One turn sends every row of this set to another row. A few are shown first. Where does it send the rows asked after them?
Bagem: [-0.60 -0.06 -2.49 -1.61 0.56 0.77 -0.47 -3.39 0.78 0.23 -2.03 -2.45 0.34 1.28 5.22]
sol: [0.75 -1.35 1.46 1.39 -1.00 3.62 -2.74 1.08 3.14 -1.07 -2.73 -0.25 2.03 -0.94 1.47]
kise: [2.03 -1.29 1.74 -2.78 -0.81 -1.32 -3.84 1.91 3.66 1.67 -1.18 0.17 0.71 -0.73 1.64]
nog: [1.54 0.17 -1.10 -0.12 0.93 -1.37 2.37 -1.07 -5.35 -0.64 1.53 1.48 0.60 -2.16 -0.83]
pur: [1.82 -1.07 1.73 -2.45 1.38 -1.44 -2.75 1.24 3.31 1.69 -1.72 2.28 -0.38 -0.58 2.20]
famib: [1.92 -1.81 0.56 -0.95 3.03 0.44 -1.70 1.05 3.12 1.82 -2.65 2.37 -0.38 -0.25 2.90]
kub: [-0.53 0.94 -0.50 -3.38 0.64 -1.91 -1.18 -3.52 0.94 0.07 -1.52 -0.38 -0.65 1.00 4.81]
Velis: [0.32 -1.03 -1.38 -0.24 -1.54 -1.42 1.32 -1.14 -5.23 -1.01 0.84 -0.88 0.79 -3.03 -2.31]
gef: [-0.72 0.38 -1.60 -2.27 1.53 -0.33 -0.40 -3.73 0.86 0.20 -2.10 -0.69 -0.59 1.17 5.27]
tuk: [0.22 -1.26 -2.00 0.47 -0.35 -0.49 2.10 -1.39 -5.44 -0.93 0.28 -0.22 0.43 -2.77 -1.92]
temiv: [0.72 -0.70 2.53 0.63 1.37 2.26 -1.85 0.47 2.99 -1.13 -3.13 2.82 0.31 -0.77 1.92]
notag: [-0.50 -0.17 -2.25 -2.10 -1.20 0.41 -1.41 -3.10 1.18 0.16 -1.55 -3.74 1.06 1.08 4.65]
Lerem: [1.78 -0.36 -1.60 0.02 -1.79 -0.96 1.22 -0.37 -5.10 -0.71 2.16 -1.33 2.24 -2.38 -1.47]
navo: [1.73 -0.62 -2.34 0.89 -0.50 0.19 1.92 -0.72 -5.22 -0.55 1.68 -1.03 2.05 -2.14 -1.03]
sur: [0.84 -0.17 3.53 -0.65 0.26 0.87 -2.76 0.87 3.12 -1.31 -2.63 2.85 0.44 -0.92 1.52]
vidi: [1.59 0.46 -0.47 -0.85 -0.31 -2.27 1.61 -0.81 -5.16 -0.64 2.07 1.12 0.81 -2.31 -1.31]
vazil: [-0.61 0.98 -0.26 -3.88 -1.04 -2.31 -1.82 -3.09 1.25 0.06 -1.05 -1.66 0.01 0.85 4.36]
Zudu: [0.73 -1.20 1.55 1.48 0.88 3.58 -1.85 0.68 2.95 -1.13 -3.25 1.28 1.07 -0.68 2.12]
Dod: [0.28 -0.78 -0.98 -0.50 -0.29 -1.81 1.70 -1.40 -5.35 -1.07 0.61 0.59 0.06 -2.85 -2.09]
mozag: [0.28 -1.26 -1.91 0.24 -1.12 -0.62 1.50 -1.18 -5.35 -1.00 0.62 -0.97 0.80 -2.92 -2.09]
kip: [1.62 -0.40 -2.00 0.93 0.70 -0.12 2.45 -1.06 -5.38 -0.49 1.32 0.44 1.14 -2.04 -0.67]
retos: [0.15 -1.00 -1.42 0.15 0.07 -1.17 1.99 -1.45 -5.41 -1.01 0.41 0.41 0.04 -2.73 -1.88]
Pul: [1.64 0.25 -0.76 -0.97 -1.63 -2.16 0.99 -0.48 -5.04 -0.74 2.36 -0.21 1.67 -2.42 -1.56]
fetut: [0.88 -0.79 2.40 0.16 -2.12 2.17 -3.63 1.37 3.31 -1.21 -2.28 -0.35 2.12 -1.19 1.06]
masig: [0.77 -0.14 3.54 -0.90 -1.50 0.82 -3.54 1.28 3.39 -1.26 -2.04 1.33 1.25 -1.29 1.07]
zosa: [2.01 -2.68 -0.87 0.20 2.31 2.39 -1.51 1.17 3.12 2.11 -2.83 0.37 0.59 -0.03 3.01]
tupa: [0.27 -0.69 -1.01 -0.63 -1.25 -1.99 1.32 -1.07 -5.32 -1.04 0.85 -0.24 0.38 -3.06 -2.34]
taka: [2.07 -2.84 -0.98 -0.02 0.10 2.39 -2.56 1.76 3.46 1.87 -2.14 -1.69 1.78 -0.39 2.48]
Sivon: [-0.50 0.54 -1.10 -3.27 -1.91 -1.16 -2.10 -2.90 1.26 0.06 -0.92 -3.35 0.80 0.80 4.36]
zupet: [2.03 -2.11 0.24 -1.49 -1.40 0.56 -3.77 2.20 3.69 1.81 -1.28 -1.76 1.88 -0.66 1.69]

mozag -> Velis
masig -> sur
And these:
Bagem -> notag
vidi -> nog
zupet -> kise

One turn sends every row of this set to another row. A few are shown first. Where does it send the rows asked after them?
mabeg: [-8.52 4.49 -5.57 -2.64 6.20 4.08 -2.41 -3.40 1.85 3.71 -0.97 -1.97 -0.70 1.99 -0.94]
sapa: [-8.79 0.16 -4.46 3.31 5.01 1.66 -0.37 -0.22 1.10 4.97 -2.23 -1.50 -2.65 2.23 0.84]
Nipi: [-8.45 4.23 -6.31 -2.88 6.45 3.88 -2.18 -2.71 2.54 3.47 -0.83 -2.50 -0.96 2.03 -0.60]
zufa: [-5.62 4.16 -5.56 0.31 2.71 2.09 -0.44 3.28 3.94 -0.29 -3.95 0.40 0.20 3.00 2.00]
zeloz: [-4.89 4.40 -4.64 -0.03 2.99 1.02 -0.54 3.74 2.94 -0.94 -3.65 0.91 -0.37 1.73 1.89]
sava: [-4.54 4.98 -7.55 0.21 7.62 2.48 -1.08 -0.78 6.57 0.48 -2.63 -0.07 0.53 -0.73 -1.52]
Visol: [-3.08 1.92 -5.12 -0.43 3.33 3.11 1.14 -0.87 0.00 -1.16 1.41 2.67 -2.88 3.47 -2.53]
bilo: [-9.47 0.64 -4.09 3.44 4.60 1.82 -0.07 -0.67 1.28 4.74 -1.64 -1.22 -2.72 2.41 1.05]
rabi: [-3.25 2.57 -3.81 -1.39 3.01 3.72 1.48 -0.27 0.85 -0.38 1.92 2.79 -2.75 3.72 -1.57]
mepo: [-8.73 0.97 -5.45 0.24 6.49 -1.14 1.46 -4.37 0.01 1.45 -0.47 -0.10 -1.43 2.67 0.85]
Daf: [-4.76 5.19 -6.93 0.09 7.38 2.36 -0.68 -1.02 6.84 1.20 -2.84 0.63 0.22 -0.31 -2.29]
regi: [-9.11 0.90 -5.76 0.67 6.23 -0.93 1.15 -3.80 -0.04 1.18 0.10 -0.39 -1.80 2.82 1.63]
dode: [-6.80 2.11 -2.51 1.59 2.33 3.90 -1.44 2.84 1.19 -0.52 -0.16 0.02 -3.79 -0.91 -1.92]
luve: [-4.40 2.58 -5.45 5.30 5.50 0.85 0.67 -2.40 3.12 0.83 -2.01 1.45 1.44 0.93 2.72]
Dif: [-4.91 4.70 -6.72 0.34 7.36 2.30 -0.89 -1.14 6.97 0.95 -3.04 0.13 0.92 -0.54 -1.78]
Mit: [-9.09 3.92 -4.32 -2.90 3.60 2.39 1.36 -1.97 3.60 -2.99 0.74 0.14 -0.45 1.92 0.42]
kol: [-6.80 1.94 -3.51 2.77 2.05 4.71 -2.12 2.10 0.38 -0.66 -0.72 -0.86 -2.83 -0.82 -1.45]
Mulos: [-6.56 2.65 -4.72 -2.10 3.67 3.84 4.27 -1.71 1.76 -1.36 1.29 1.40 -2.63 3.08 -0.66]
Kime: [-2.14 3.83 -6.51 1.51 6.70 5.43 -1.91 -3.04 3.08 1.43 0.44 0.37 -0.38 -0.14 -2.65]
beso: [-4.75 1.49 -4.12 1.21 2.85 2.94 -2.45 1.01 0.83 -1.46 0.81 1.54 -3.22 1.21 -4.32]
Mip: [-7.42 4.67 -4.61 -2.01 2.71 2.20 -1.88 0.12 4.84 -1.40 -1.19 0.32 1.63 3.51 1.32]
pez: [-4.06 2.20 -3.42 0.10 3.02 2.17 -2.18 0.71 -0.10 -2.04 1.30 2.09 -2.80 0.90 -3.19]
Resik: [-7.19 2.56 -6.21 -0.28 7.16 1.61 -2.72 -1.28 -0.13 2.05 -2.44 -1.83 -3.01 -1.40 -3.62]
fus: [-2.08 3.34 -5.79 1.65 6.71 5.09 -1.94 -3.61 2.60 1.73 0.26 0.64 0.05 -0.49 -2.92]
zuv: [-6.00 3.06 -4.79 2.39 2.46 3.32 0.20 3.06 0.58 -0.72 -3.68 -0.81 -1.63 0.02 1.96]
leber: [-9.29 1.20 -5.25 1.03 6.09 -1.40 1.34 -4.03 -0.25 1.22 -0.42 0.09 -2.03 2.21 0.92]
vut: [-7.13 4.67 -3.46 -2.01 2.47 2.53 -1.62 1.61 5.28 -0.60 -1.01 0.57 0.71 3.02 1.27]
mitiz: [-7.80 3.29 -6.31 -0.60 7.02 1.18 -3.06 -1.02 0.20 2.01 -2.65 -1.62 -3.04 -0.99 -3.51]
dapu: [-1.97 4.27 -6.10 1.60 6.45 4.98 -2.14 -3.31 2.39 1.70 -0.31 0.86 0.17 -0.29 -2.55]
ladug: [-4.24 1.97 -5.77 5.58 5.39 1.35 0.18 -1.85 3.50 0.87 -1.39 0.84 1.12 1.16 3.02]
dur: [-5.24 3.25 -3.48 1.92 2.10 4.05 -0.17 2.94 0.14 -0.15 -2.41 -0.39 -1.80 0.11 2.22]
nabof: [-6.76 3.19 -3.99 -2.62 3.89 2.44 4.17 -0.58 2.39 -1.75 0.88 1.83 -2.88 2.18 -0.29]
folag: [-9.22 0.06 -4.83 3.56 5.05 1.31 -0.34 -0.06 1.34 4.37 -1.40 -1.50 -3.13 2.31 1.09]
nafen: [-4.94 0.69 -5.66 3.95 6.33 1.38 2.93 -2.31 5.37 1.28 1.05 2.29 -1.81 2.07 -0.96]
Zura: [-4.32 1.84 -5.35 5.28 5.52 0.76 -0.05 -2.00 3.25 1.28 -2.33 0.84 1.63 0.95 2.65]
dilut: [-4.92 0.33 -5.02 3.72 6.39 1.40 2.88 -2.65 5.17 2.04 0.64 2.51 -1.51 2.29 -1.50]
Seres: [-8.38 4.02 -5.71 -2.95 6.49 3.92 -1.70 -3.34 2.51 3.67 -1.32 -2.37 -0.40 1.79 -0.54]
mepub: [-8.31 4.59 -3.19 -2.97 3.18 2.31 0.51 -1.52 2.64 -2.69 0.84 0.34 -0.02 1.57 1.70]
Per: [-4.89 1.04 -5.05 4.13 6.00 1.93 3.10 -2.29 5.30 2.21 0.24 2.64 -1.79 2.02 -1.21]
pife: [-7.21 3.01 -6.88 -0.58 7.14 1.60 -3.15 -1.07 -0.31 1.78 -1.92 -2.06 -3.28 -0.82 -3.22]

beso -> zufa
sava -> nafen
Per -> bilo
And these:
pez -> zeloz
fus -> Zura

